Each named turn below is shown by a few rows before and after it. Which turns, in which order, take the first row of each later pair to the second? The first pair is answered.
Q962:
[  8   0   5 -10  -3  -8   3  14   0 -22  11 -10   0  -1 -26 -17 -15  -5
  10  21 -10  21  -3  -1  13 -31 -12   8   0  -5   8   4  -9  14 -18   4
  -7   7  -4 -15 -29  -8  -6   6  21  28]  ->  [  7   2   3  -1 -14  14   1   8  -9 -11  19  -2   3  -1 -26  -6 -13  -9
  -6  30 -16  24 -11  -3   5 -33  -6  -1 -20 -13  12  -2 -13  12 -22   5
  -7  -7   6  -3 -11 -14 -12   6   9  28]
[  3 -13 -11   0   8   7 -26  -7 -23 -14  13   3 -22 -21  -5   3  19   0
  -2 -10 -32  17  -4 -15   9 -12  16  -6  -4 -11  -2   9  -1  -2  -1  13
 -21   3  -9   5   0  -3  -7   5  -8   5]  ->  [  2 -18 -11  -5   4   4 -24  -8 -21 -11  12   1 -21 -22  -1  -4  24   0
   0 -13 -29  18  -4 -12  11 -11  13  -2   3  -7  -2  11   2  -3   0  11
 -22   5 -16   2   0  -1  -5   2 -11   1]
[  6  12  10 -14  18 -17   6   9   2 -16 -12  -6 -11   9  -7  -2 -17   5
  13 -11  -5 -15   8   6   9   1  -3  -1  16   7  -3   1  -4   4   1  11
   6  27   6 -11 -22   0   8   2  26   8]  ->  [  7  22   7   3   7  14   2  -1 -10  -5  -4   8  -6  10 -12  19 -22   3
 -10   5 -16 -14  -3   1  -2  -2   5 -19 -20 -10   0 -11 -15   2  -7  16
   7   6  26   6   1 -13  -3   5  11  11]
Q231:
[-22 -14   6  10  -3  -3  -3   8  19  -2   5   5   2   8  16  -1   3   4
   5  -6  11   4  -8   4   5  -2 -22  18   3  18   9 -18  11  -2   6 -12
 -27 -18 -15  -5  28   5  -9   0  -7   9]  ->  [-18   3  14   6  14  -7   2  10  17 -15  -2   6  -3  15  11   3 -17  11
   9  -5   7 -10  -2   4   4  -2 -18  12   3  16   7 -28   4  -1   7  -4
 -24  -9   2  -5  24  -2  -8   9   8  23]
[ -6 -19 -14   9   0   1  -5  15  -2  -7  -2   3   4   2  12  -5  -1  -6
  11   5 -16  12  -1  -1 -14  16 -21  15   2  -2   2 -22  11  -8   0  -7
 -17 -21 -11 -19  21   5  -3   7  -7  -6]  ->  [ -5 -11  -8   1  12  -5   1  19  -5 -12  -8   3  -1   8  13  -5 -13   0
  14   2 -14  -1   5   2 -14  17 -16  14   7  -1   2 -33   5  -7   1  -4
 -18 -11   2 -20  21   1  -3  11  -1   0]
[ 11   6   4  -6  -4  -1  -7  -4  -4   3   4  -3  -2 -11 -15   0   6  -1
  -4  -5  -6   2  -4   0   2 -13   2 -11  -4  -3   9  17   0   8  -3  10
   4   7  -5  10  -8   3   7  -2   5  -2]  ->  [  9  -1   5 -11  -8  -4  -5  -3  -5   6   5  -6  -4 -13  -9  -7  10  -3
  -4  -8  -1  -2  -2   8   3 -12   3  -7   0  -1  10  14   1   7  -2   7
   2  10  -6  10  -3   6   9  -8   0  -9]
Q108:
[ 11  18   1  20   9 -11  -5   2   8   0 -10  10   3   4 -11  14 -13  24
   1  -8   7  22  18 -23  -2   9 -11   8   0   1 -14  11  -5   0  -6   3
   6  -8   7 -15  -8  -3 -19   8  17  23]  ->  [ 12  -3   2   2  -4 -25  -3   5  13  11  -6  -1   2  -7  -2  -7  10  16
   5 -23  20  21  19  -8   5   9 -14  21  20  11 -10  21   3   0  -5  -5
   3   3 -12 -22  -6  10  -9  -9   6  -2]
[ 13  -6 -12   2  -5  21  -6  -6   7  13   6   8  -3   1  -1  -6  14  -4
  -5   9 -17   7   0  -6   9  -4   6 -12 -18  -5   9  16   9  11 -20  -4
   2 -16 -18  -2  -1  -1   2  -7  -9  -2]  ->  [ 14  -5 -13   2  -4  22  -7  -6   8  12   6   8  -2   2  -2  -5  14  -3
  -5   8 -17   8   1  -7   9  -3   6 -13 -18  -6   9  14   9  10 -20  -4
   2 -16 -18  -1  -2  -1   1  -4  -8   0]
[-10  13  11 -19   7  -7  20 -10 -12 -13  11  14   0  12  10  13  -3  11
  -6  -2   5 -11  -6  -7  -8  25  15   8  -2 -20   9 -22   8  -5   1 -11
   0  -1  14   6  37 -11  21   1 -14  18]  ->  [ -5  21   5 -13  18 -16  15 -10  -4 -28   4  11   1  15  -2  17 -12  18
   7   3  -3  -1  -4 -26  -5  23   7   7   5 -19   4  -5  11  -2   6  -8
   4   1   1  -1   7  -9  18  13  11  34]
[  7  -7  -4 -13   4  -3  -3   0  14   5  -8 -18  -1 -12  -3  -9   6  -4
   3  -1  13   8   0   6  13  -2  -6  20  -3   5  -2  23  -4   2  -4 -15
   3  14 -16   5 -18   8   6   1  10 -11]  ->  [  3 -10   1 -14  -3  12   2  -2   3  18  -1 -12  -2 -11   7  -7   6  -7
 -13  -1  17  -5  -5  18   6  -2   4  16 -17   0   3   0 -11  -1  -7 -15
   1   8   5  15  13   1   3  -7 -12 -17]
Q432:
[ -4   9   5  13  -5   3   4   1   1   4   0   5   2   9  -3   5  -4   5
  -6   8   3  -4   3   4   0  -9   3  -4  -5  -9  -6  -2  -4  -2   0   6
   3 -10   8  10  13 -13  -3  -5  -4  10]  ->  [ -4  10   5  14  -3   2   2   2   2   2   1   5   2  10  -4   6  -4   5
  -5   7   2  -4   4   4   0 -11   1  -4  -4  -9  -6  -3  -4  -2  -1   8
   2 -11   6   9  12 -13  -3  -5  -4  11]
[ -4 -14   1  -3  24 -19  -4 -10 -17 -30   0  11   8   0 -13   4  -8  17
  -5   8  14  12  11  -4   4 -11 -15  17   1   0   3  14  -5  -5  -7   4
  19  -2  -7   3 -20 -13   8   0  16  24]  ->  [-17 -31  -1  -3  13 -22   0  -3 -18 -20   1  11  10   2   8  -6   1  12
  -5   6  29  11  14   3   5  -4 -16  31   7   5   2  -3  -1 -11  -5  -7
   9  -6  -7  -3   0 -14  10  -9  -3  17]
[-3 -2  5 -1 -6 -2  4 -9  7  9 -4 -5  3 -8 -4 -2  9 -9  4 -3 -2 -1  5  1
 -1 -2 -5  9 -2  7 -4 -3  2  0  2 -6  1  3 -8 -2  2  7  3 -4 -6 -6]  ->  [  0   2   6  -3  -3  -2   2 -12   6   6  -5  -5   2  -9 -11   0   5  -8
   3  -2  -8  -3   4   1  -3  -5  -4   3  -5   5  -3   3   1   2   0  -1
   6   5  -9   0  -3   7   3  -3   0  -7]
[ -2   8  -5  10   8  -5  -3   3   4 -13  -7   0   2   4  -8   3  -7   7
   8   7 -10   8   2 -14   1   2   0  -2   2  -3  -4  10   1  -1   1   5
   2   0  -5  -3 -15  -6  -4  10  17  16]  ->  [-16 -12  -8   8  -1  -3   1  10   5  -2  -2   0   4   7  16  -6   2   2
   8   4   8   8   4  -4   1  11  -2  13   8   3  -5  -9   8  -6   4  -7
 -11  -3  -5  -8   7  -6  -2   0  -3   8]
Then:
Each pair is 2 to 3 turns apart.
[  3 -10  17 -10  -4  10 -11   3 -14  -2  -8  13   3  17  14 -15  17   9
   5  -1   4 -28 -11  21  17  -1  18  -7   7  10  -2 -20   1  16   6  -8
 -14  10 -12   1  17  -6  14   9 -10   0]  ->  [ 13   2  12  -6   8   2 -17  -1  -6 -16 -14   9   2  17  -3 -10  11  14
  17   5  -6 -16  -9   4  20  -6  11 -14   9   9  -5   5   4  20   7  -3
  -7  13 -27  -2 -15  -3  13  21  16  12] => Q231, Q108
[  4  -3   3  -6   4 -11  -1   5   6  -1  -3  -4  -1  -2   3  -8   8  -1
  12  -5   0   4   6   3   4  -4  -6   7  13  11  -1  13   5   2  -4  -4
  -1   6 -12  -2  -8   2   6  -2   6  -4]  ->  [  8   5  10 -12  10  -9   2   5   0  -3  -5  -2  -4  -1   2  -6  -1   3
   8  -8  -4  -9   6   9   1  -5   0   1  10  10   2   2  -1   4  -6   2
   2  14   1   2  -3  -1   5  -2   8  -2] => Q108, Q962, Q432
[  5  -2  -4  -9   3  -8  -5   3   3  -1  -5  -4   0  -1  -7   0   4  -4
   2  -5   3   3   1  -2   6  -1  -3   2   6   4  -7  18   9   5  -1  -3
   2   7 -18  -1 -12   1   1   0  10  -4]  ->  [  2  -8  -6  -3 -10   6  -7  -2   0  11   2  -1   3  -4  -3   6  11 -10
 -10   0   2   6  -6   1   2  -1   0  -1  -6  -1  -4  13   7   2  -4  -6
   0  -4 -14   5   4  -2  -2  -5  -6 -11] => Q962, Q962, Q962
[-22 -17 -13 -19  -8  -4  -3  11  -5  -6   8   0  -6   9   2  -8  -6  -2
  -3 -20   7   8  -2  13  -3  -9  -2  29  11  -4 -10   2  -4  16  -5  -2
  -7   3 -11  -9   6  -6 -10  -4  -5 -28]  ->  [-20  -8 -16 -10   3  -8  -7  11   2 -17   4   2  -6  14  -7  -3 -17   5
   5 -14  -1  15   0  -2  -2 -10  -8  25  11  -6 -13  14  -3  16  -2   2
  -5   1 -16 -12 -14  -8 -13   8  14 -13] => Q108, Q108, Q108
[ -1  13  -1   7   4   3  -4   4   1  -9  -3   1  -3   5   5   7 -12   8
  13  -5  -4   3   5  -5  -1   7   3   1  -2  13  -5   3 -11  -5   3   0
  -6   3   1  -1 -14  -2   0   5   8  12]  ->  [ -2   7   3  -4   2  -1   0   6   0  -2  -2  -3  -6   0  12  -3  -8   5
  12 -14   3  -6   8   9   2   8   6   6   7  17  -2  -4 -10  -6   2  -2
  -8  13   3  -2  -5   1   5  -5   0   1] => Q108, Q108, Q962
[  9  16   4   6   5  -4  -3  -2  -5  -5  -2  10  -8   7  -6   3 -17  -2
   5  -1 -11  14 -13 -13  -8   1  -3 -16  -2  -7   3   5  -7   2   2  15
   7 -11   7  12 -18  -5  -3   1  12  -1]  ->  [  5  -1  10 -11  -9  -8   3   0  -6  11   2   5  -9   0   9 -12  -1 -10
   0 -15   3   2 -14  10  -6   0   2  -5   9   1   8  -5  -5   1   1   8
   3  -3   8  13   3   2   5 -18 -11 -26] => Q108, Q231, Q108
[ -8 -16   0   0  -2  -7   0   5   6   2  -2  -1   7   2  12 -13  14  -1
   8   1   7   7   3  -2   4   4  -4  15   9   9  -6   8   1  -2  -1  -8
  -4   1 -13 -10   2   6   5  -1   1  -1]  ->  [ -3   3  11  -2  15  -6   6   6  -4  -7  -7   6   1  10   6  -7  -8   6
   5   2   0 -12   7   0  -1   3   4   4   1   4  -6 -12  -9  -1  -2   4
   0   9  14  -4   5  -5   3   7   9  12] => Q231, Q108, Q962
[ -1   0  -4  -8 -16   6  10   5  -7  18   1  -1 -10 -16 -10  -1  13 -15
  -4  -8  -3 -17   1  12   0   8  13  -5   3  -3  16   3 -19   0   2  10
   0   4   3  18   3   6   1   0  -9 -17]  ->  [  4  12 -11   2   0   0   5   5  -1   1  -5   0 -10 -10 -23   7   0  -8
   7   0 -12  -6   4  -7   0   5   6  -9   3  -4  10  18 -18   2   5  14
   4   2  -4  14 -23   4  -2  15  16   3] => Q108, Q108
[  8   7 -11  28   0  11   4   0 -10  -7  -4  -5   6  -6 -12  -4 -20  19
 -16  10  15   9   4 -13  -8   8   5  -8   0   3  -3   2 -12   5 -17  -5
   4  -5 -11   4   5  10  -2   9   5  13]  ->  [  5   0  -9  22  -9  15   6   0 -15   3   0  -4   5 -11  -5  -8 -13  14
 -23   7  20   3   4  -1 -10  10   9  -7  -2   2   0  -6 -13   3 -19  -7
   2  -4  -7   7  21  10   0  -1 -10   2] => Q108, Q108, Q108
[  6 -18  -3 -19 -19  16   6   3  -9  -1   7  -2 -17  -3  -3   2  -5   6
   5   9  -1   5   3  -3   9  -3  -5  -3   7  17   0  17 -11   2  -4  22
   8   3   0  14 -13   4  12  -7  10 -13]  ->  [  6 -16  -3 -16 -22  21   6   0 -10   2   9   1 -15  -5  -4   6  -6   6
   2  11  -3   6   0  -3   6  -3  -4  -5   3  17   0  15 -12   2  -5  23
   7  -1   3  18  -9   3  11  -6   6 -13] => Q962, Q962, Q962
[ 10   5  22 -12   3  -2   1  -1   0 -10  -3 -12  -4  -3  -5   9   0  -3
  -4  -7   0 -12   7  18  -5 -14   5   1   2   2  -4  12 -13  -2   3   7
  16  14   1   7 -17  -5   0   3  -1  -3]  ->  [  8   3  23 -11  -3   7   0  -3  -3  -4  -1 -11  -2  -3  -2  10   2  -4
 -11  -7  -2 -13   4  20  -8 -12   9  -1  -5  -2  -3   6 -15  -3   0   7
  13   9   7  12  -9  -7  -1   2  -9  -5] => Q108, Q962
[ -9   6   3  -5  13  -2  15   6   6 -12 -19   6  13   3  20  -1  -4   4
  -3 -16  11 -13  12  10   3   4   7  -4   3  -3   0  -7   6 -17   4 -10
  -2  14   8  -1   3  -5   1   4 -18   0]  ->  [ -6  15  -2   7  19   0  11   4   9 -22 -22   8  15   5   9   8 -10  10
   1  -6   2  -1  10  -6   2   2   1  -8  -2  -6  -3   6   7 -17   5  -7
   1   7   3  -3 -12  -7  -4  15  -4  11] => Q108, Q962, Q108
[-12  -9  11 -10  -4  -8   0   0   2  -2   1  -5  -4  -9  -4 -17  12   3
  12 -13   4   3  -4   4   5   1  -4   6  16   7  -3   5   7   1   8  -5
  -1   9  -9 -13  -7   4   5  -8   4 -10]  ->  [-12  11  12   5   4  13   2  -4 -10  -6   2   9  -3   1  -9   5  -9   9
   0   2  -8  -3  -8  -6  -6   3   0  -8 -11  -6  -3 -15  -5  -2   4   4
   0  -4  19  -3   6 -13  -5   4   4  11] => Q108, Q108
[  0  -6  11  -3   3 -23 -10   3   5   6   4   2   0   7  13 -13   9  -1
  13 -12  15  -6  11   1   6   1  20 -13 -15  12  -9 -11  -8 -10   9   2
   9   8  -7   3 -31  -2   9   7  18  12]  ->  [  6   0  15  -4  -1 -12 -11  -4  -3  12   8   6  -2   3   6  -7   6  -4
   2  -9   9 -12   5   7   1  -3  26 -25 -30   6  -5 -14 -15  -9   4   8
  15   6   3  12 -22  -5   6   5  12   6] => Q108, Q432, Q962
[ 10   5   3  -8   6 -13   3   5   3 -13 -10  -3  -3  -1 -11  -2  -7  16
  13  -9   8 -11   4  -4   9   3   0  -4  10   1  -3  13  -1   3   5  -2
  10  19 -11  -9 -16   3   6   8  16   5]  ->  [  9  -5  -2  -6  -9  -7  -3   1   5  -4  -5  -6   1  -8 -14  -5  10  11
   9  -7   8   0  -3  -4  10   0  -2  -2   7   1   1  25   3   3   5  -5
   9  12 -24  -7 -13   8   8   1   8  -8] => Q962, Q108, Q231
[  3   8   2  11   4   5   5   6  -6  -3  -7   4  -3   3 -17  12 -14   5
  -2  13 -10   0  -1  -9  -4  -4  -8  -8  -8 -16   1  -2  -6  -4  -4  21
   3  -7   7  13  -6  -3  -6  16   6  24]  ->  [  3 -14   0  -6  -5 -16   4  10   7   4  -7 -10  -6  -7  -8 -11   9  -3
  12  -2   3   7   2   0   7  -4 -16   8  20   0   3  19   5  -3  -1  11
   2   6 -23   1 -17  14   5   2   5   3] => Q108, Q231
